In the rows, 128 means zero.
Each path below is one point turned by a fixed rotation once a step. After each direction that follows a path, write how fast that rotation turns it, in degrees a step (0 if it stays still).
Each turn is a multiple of 5 degrees from 10 to 175, or 0.
Each row of a path follows its step; steps can be skipped.

step 0: [124 122 126 115 140 132 128 133 139 128 128 137 128 131 133 141 140 132
 127 122 130 126 118 123 125 134 131 145 117 125 143 127 137 125 123 126
 111 121 147]
step 1: [118 137 123 130 124 126 139 120 132 125 115 126 115 124 146 133 124 135
 115 125 122 122 125 135 134 119 128 143 136 128 108 140 127 139 125 122
 133 135 127]
step 2: [148 120 137 119 134 124 127 139 136 136 122 123 131 123 119 115 118 141
 134 120 122 139 128 131 131 118 131 130 115 132 123 128 133 124 118 120
 144 122 125]
step 3: [133 128 118 127 122 139 133 118 117 145 135 130 136 122 139 132 131 123
 130 118 141 133 130 119 128 124 126 115 119 127 122 123 143 145 132 137
 121 129 114]
step 4: [122 131 120 144 121 122 128 141 126 120 128 125 132 129 113 134 106 127
 128 131 128 130 122 128 136 129 124 125 132 134 124 122 141 116 148 125
 120 120 129]
step 5: [122 129 123 127 149 144 135 135 135 125 126 129 121 126 113 126 149 129
 132 132 125 127 136 131 129 127 119 112 141 116 135 124 127 136 130 119
 126 125 130]
step 7: [134 125 138 130 106 117 122 134 120 118 115 133 126 123 119 133 138 128
 122 135 122 126 140 135 131 120 120 124 113 122 123 125 123 128 109 128
 125 137 132]
step 8: [133 126 134 114 128 122 140 130 118 141 144 135 131 120 134 131 137 136
 124 123 123 116 129 136 133 131 150 132 119 128 142 128 130 124 138 129
 120 123 129]
step 10: [128 119 122 112 130 137 125 144 128 137 122 117 128 137 118 115 124 126
 139 131 130 125 122 121 130 130 125 126 128 130 137 120 121 108 123 120
 135 134 109]
step 11: [108 116 135 134 127 141 121 125 121 132 135 119 137 130 139 140 129 121
 142 128 123 130 126 113 121 130 131 126 134 122 128 125 137 144 123 140
 121 134 133]
step 12: [115 126 131 145 124 117 129 137 139 104 133 132 131 130 126 123 123 122
 123 125 131 124 126 121 135 133 135 141 123 131 119 120 122 127 129 106
 124 130 129]
[128 130 127 127 125 122 128 130 126 125 127 124 130 127 124 123 133 131
 129 133 126 128 124 128 129 128 123 130 130 131 129 126 130 129 125 126
 129 125 125] : 135
[126 130 127 129 127 127 126 121 125 129 132 131 126 131 132 128 128 131
 129 127 128 131 129 130 125 129 127 133 132 132 128 125 133 131 129 128
 125 131 127] : 135
[126 127 128 125 127 127 129 130 127 128 123 129 126 132 131 136 129 129
 129 134 127 125 125 129 130 126 126 126 127 128 126 126 132 123 130 131
 128 131 126] : 110
[130 133 124 126 128 128 129 128 123 129 128 124 125 129 124 128 125 124
 129 128 126 133 126 126 123 129 132 124 125 128 130 129 132 128 132 128
 129 129 124] : 60
[124 125 128 126 129 125 125 128 126 125 132 126 129 134 130 127 129 124
 131 131 128 126 129 127 126 131 134 133 126 128 128 130 123 128 125 130
 130 129 125] : 25
[123 131 127 125 134 127 129 127 129 132 122 130 130 132 127 126 129 126
 124 127 127 130 131 130 129 125 129 128 132 131 128 129 126 127 129 126
 134 128 129] : 90
[130 126 132 125 131 127 129 130 128 122 127 134 127 130 123 127 124 125
 127 127 128 132 127 128 127 125 128 129 130 127 126 124 128 129 125 130
 124 128 126] : 145

step 0: [131 117 135 126 129 133 141 134 134 139 137 123 141 151 131 114 136 118
 139 136 132 131 134 132 118 135 123 122 141 138 129 133 137 135 128 120
 117 122 133]
step 1: [131 127 139 115 136 113 136 128 136 141 128 124 138 141 128 118 135 135
 131 136 131 137 124 126  99 131 126 127 125 133 129 133 125 135 130 111
 136 119 129]
step 2: [129 125 136 128 137 124 118 135 122 136 129 141 132 145 130 125 130 138
 122 131 137 129 123 129 112 113 131 115 120 142 129 139 130 129 142 118
 145 127 136]
step 3: [129 129 138 128 130 130 123 131 125 140 144 132 133 139 137 132 134 143
 129 135 135 120 116 138 132 117 126 113 120 129 130 137 139 124 111 121
 136 120 146]
step 4: [138 121 133 124 138 107 118 114 124 134 134 129 141 125 135 127 140 131
 137 133 129 119 121 138 136 122 135 126 131 126 123 148 126 127 112 130
 137 118 135]
step 5: [136 107 129 138 130 118 130 124 112 136 124 123 147 128 132 117 129 119
 134 125 132 129 125 138 143 130 121 121 129 135 119 149 134 124 134 123
 135 119 128]
step 7: [132 116 131 136 123 126 117 113 123 130 133 125 136 137 143 138 138 131
 140 141 127 143 134 119 105 129 123 128 127 135 134 138 129 136 136 135
 135 125 126]
step 9: [138 130 139 126 140 128 120 123 121 129 130 146 132 121 134 131 134 135
 128 129 143 137 104 127 118 131 116 132 117 124 130 139 118 126 123 128
 119 123 142]
step 10: [128 120 128 142 149 134 110 120 118 125 123 138 124 122 135 130 130 118
 128 135 137 125 123 136 127 121 118 127 117 136 130 143 126 130 117 124
 122 111 129]
step 11: [130 106 135 139 129 129 123 111 126 128 128 125 121 121 123 126 114 129
 128 127 133 126 134 126 136 132 116 122 126 123 134 143 127 129 110 118
 125 107 137]
step 12: [142 108 129 127 124 139 121 106 138 126 124 125 132 134 122 124 122 127
 130 127 130 127 129 121 122 140 118 126 137 129 125 154 119 124 123 131
 121 130 131]
[126 129 126 131 127 133 127 129 124 129 126 131 133 127 128 127 127 125
 125 128 129 127 132 128 131 125 132 127 129 136 129 129 129 135 131 129
 127 127 129] : 135
[127 124 129 123 126 127 134 127 127 122 129 124 127 128 129 129 131 128
 129 126 132 123 128 126 129 126 126 129 128 131 127 127 122 133 128 128
 130 127 129] : 100
[128 132 124 128 129 133 130 128 134 129 130 127 130 129 132 132 133 125
 129 134 127 126 125 130 126 128 126 131 127 131 127 129 128 128 123 129
 124 129 129] : 115
[128 123 126 129 130 126 130 127 130 128 121 129 128 127 125 133 127 130
 130 127 125 125 127 131 134 130 130 123 128 129 124 129 129 126 124 130
 125 126 129] : 55

step 0: [137 122 121 119 123 136 126 126 133 143 124 132 124 133 139 139 119 133
 127 139 147 127 133 123 125 132 135 118 122 148 134 127 139 120 120 137
 137 122 118]
step 1: [122 140 113 145 120 134 129 125 128 126 136 122 124 115 130 115 123 125
 139 120 126 134 130 135 127 117 125 119 122 138 128 123 112 131 128 117
 124 109 132]
step 3: [132 124 128 129 152 130 121 136 123 130 123 120 122 133 143 118 119 121
 129 142 141 117 139 137 123 121 136 127 128 124 118 128 116 126 131 129
 126 124 116]
step 4: [125 124 112 126 131 146 125 128 110 126 119 118 141 131 123 137 134 133
 135 121 122 131 110 138 127 129 113 125 128 138 134 122 125 116 138 124
 123 129 132]
step 5: [123 133 127 131 140 121 146 129 125 129 138 128 142 130 122 119 127 129
 118 146 120 116 132 128 131 130 120 129 137 125 127 130 148 130 117 122
 115 116 125]
step 6: [144 122 126 141 120 127 123 130 120 142 120 135 127 132 122 135 121 128
 146 131 127 127 127 134 113 127 133 139 145 130 116 124 129 124 125 140
 132 130 115]
step 7: [131 131 117 115 138 126 122 123 138 129 130 126 131 112 136 114 125 128
 132 129 115 144 110 135 121 128 135 128 128 141 130 140 139 119 130 118
 130 123 134]
step 8: [126 134 128 136 120 125 136 124 116 129 141 126 125 132 136 134 140 118
 123 143 132 138 129 130 127 143 119 126 122 142 125 119 133 137 113 134
 145 121 121]
step 10: [129 127 136 124 140 133 118 139 121 108 129 122 120 128 126 134 134 145
 140 120 121 131 128 135 128 128 131 112 122 137 128 129 130 118 108 120
 133 127 120]
step 11: [126 124 129 124 129 129 147 133 118 135 132 108 134 143 141 121 114 120
 117 129 140 130 125 115 121 125 129 116 132 137 138 127 127 127 130 129
 122 121 119]
step 12: [120 123 111 135 126 142 114 137 116 133 133 126 124 126 119 127 117 124
 130 120 126 125 136 139 138 121 117 142 135 131 121 125 127 127 114 135
 117 120 136]
[125 129 129 121 134 128 128 130 126 129 128 129 131 130 130 130 126 128
 133 128 131 134 126 127 129 129 132 129 131 131 126 131 125 134 129 130
 128 128 127] : 95
[124 128 128 132 128 127 126 130 130 133 129 130 126 131 136 131 125 128
 124 129 128 125 128 131 127 130 128 130 130 125 129 128 130 131 125 132
 125 132 127] : 120
[126 129 128 128 126 130 124 128 122 124 128 129 128 126 126 132 123 129
 128 128 128 132 134 130 126 130 125 125 128 127 125 126 134 129 131 129
 131 131 128] : 175
[126 126 133 124 126 134 129 128 124 131 130 126 131 127 132 125 128 130
 129 127 128 123 131 128 128 131 125 131 129 127 123 127 124 124 129 125
 124 128 129] : 40
[127 130 127 128 128 123 127 127 129 133 126 127 131 127 125 131 128 135
 132 131 130 124 130 129 129 130 123 128 122 131 130 126 128 132 128 127
 127 127 131] : 85

step 2: [132 122 111 120 128 127 135 122 127 127 135 107 116 126 131 134 143 138
 121 113 117 130 124 134 121 127 120 127 116 140 137 118 136 110 123 134
 117 127 115]
step 3: [135 123 120 119 119 114 126 132 128 147 121 120 131 123 126 144 142 117
 135 130 138 116 125 119 142 128 137 111 129 120 129 137 128 133 107 133
 140 133 123]
step 4: [131 124 139 137 133 131 138 132 157 118 126 134 129 124 126 121 134 128
 147 127 128 131 139 114 119 118 139 114 128 125 144 131 133 137 130 129
 127 127 144]
step 5: [139 146 119 130 148 120 135 135 125 136 133 132 127 118 131 134 124 136
 128 130 117 124 147 128 111 118 121 147 122 120 127 119 124 138 125 121
 114 129 121]
step 6: [145 122 131 115 116 129 135 127 118 130 125 122 138 135 146 136 119 140
 136 125 146 133 129 135 141 127 112 124 119 128 137 125 113 123 129 119
 123 142 122]
step 7: [132 127 130 149 120 142 133 125 133 141 123 112 120 141 138 129 132 120
 118 116 136 110 127 122 130 128 135 120 110 130 134 118 129 127 130 138
 130 114 138]
step 8: [133 121 133 121 147 122 118 110 140 155 125 135 119 122 112 127 124 132
 118 125 126 136 133 116 117 127 125 113 123 128 129 130 132 130 122 125
 137 126 121]
step 9: [131 120 124 129 127 124 139 121 133 118 112 136 139 117 135 144 134 120
 144 111 124 148 123 129 119 121 134 140 124 128 130 132 131 125 118 108
 128 121 120]
step 10: [141 136 123 130 128 150 133 139 134 134 129 119 125 123 129 143 133 132
 147 137 136 129 121 137 124 139 120 134 132 104 124 122 121 135 123 142
 123 118 132]
step 11: [135 116 135 116 137 142 126 137 122 133 130 122 114 141 138 119 143 137
 128 129 130 119 127 111 111 131 126 121 132 141 140 126 113 128 125 122
 115 138 125]
step 12: [129 126 133 140 124 106 133 127 131 143 133 121 145 132 118 133 124 131
 128 115 118 111 119 130 124 132 136 127 110 138 123 132 110 136 119 115
 129 131 131]
[129 127 126 130 127 128 127 128 130 127 126 130 124 124 123 129 133 123
 129 126 130 131 127 129 127 134 131 129 129 126 131 127 130 127 126 130
 126 134 124] : 55
[130 129 130 129 128 132 128 129 130 129 128 131 130 126 125 129 133 124
 130 128 122 132 131 127 133 122 128 126 131 128 127 131 127 129 129 129
 128 124 123] : 70
[131 127 127 128 130 124 126 129 123 128 124 132 136 127 130 126 132 129
 129 125 131 130 126 125 133 131 129 127 126 129 127 132 128 128 127 126
 126 129 131] : 125
[125 125 132 124 131 128 129 127 126 129 127 126 126 128 129 130 129 123
 131 129 130 130 127 128 131 127 124 126 131 131 131 126 130 132 131 121
 128 131 131] : 145
[123 131 128 131 130 128 130 126 128 126 125 133 127 131 127 131 132 129
 126 132 128 126 128 130 130 128 126 130 130 129 125 132 127 121 132 129
 131 132 130] : 0
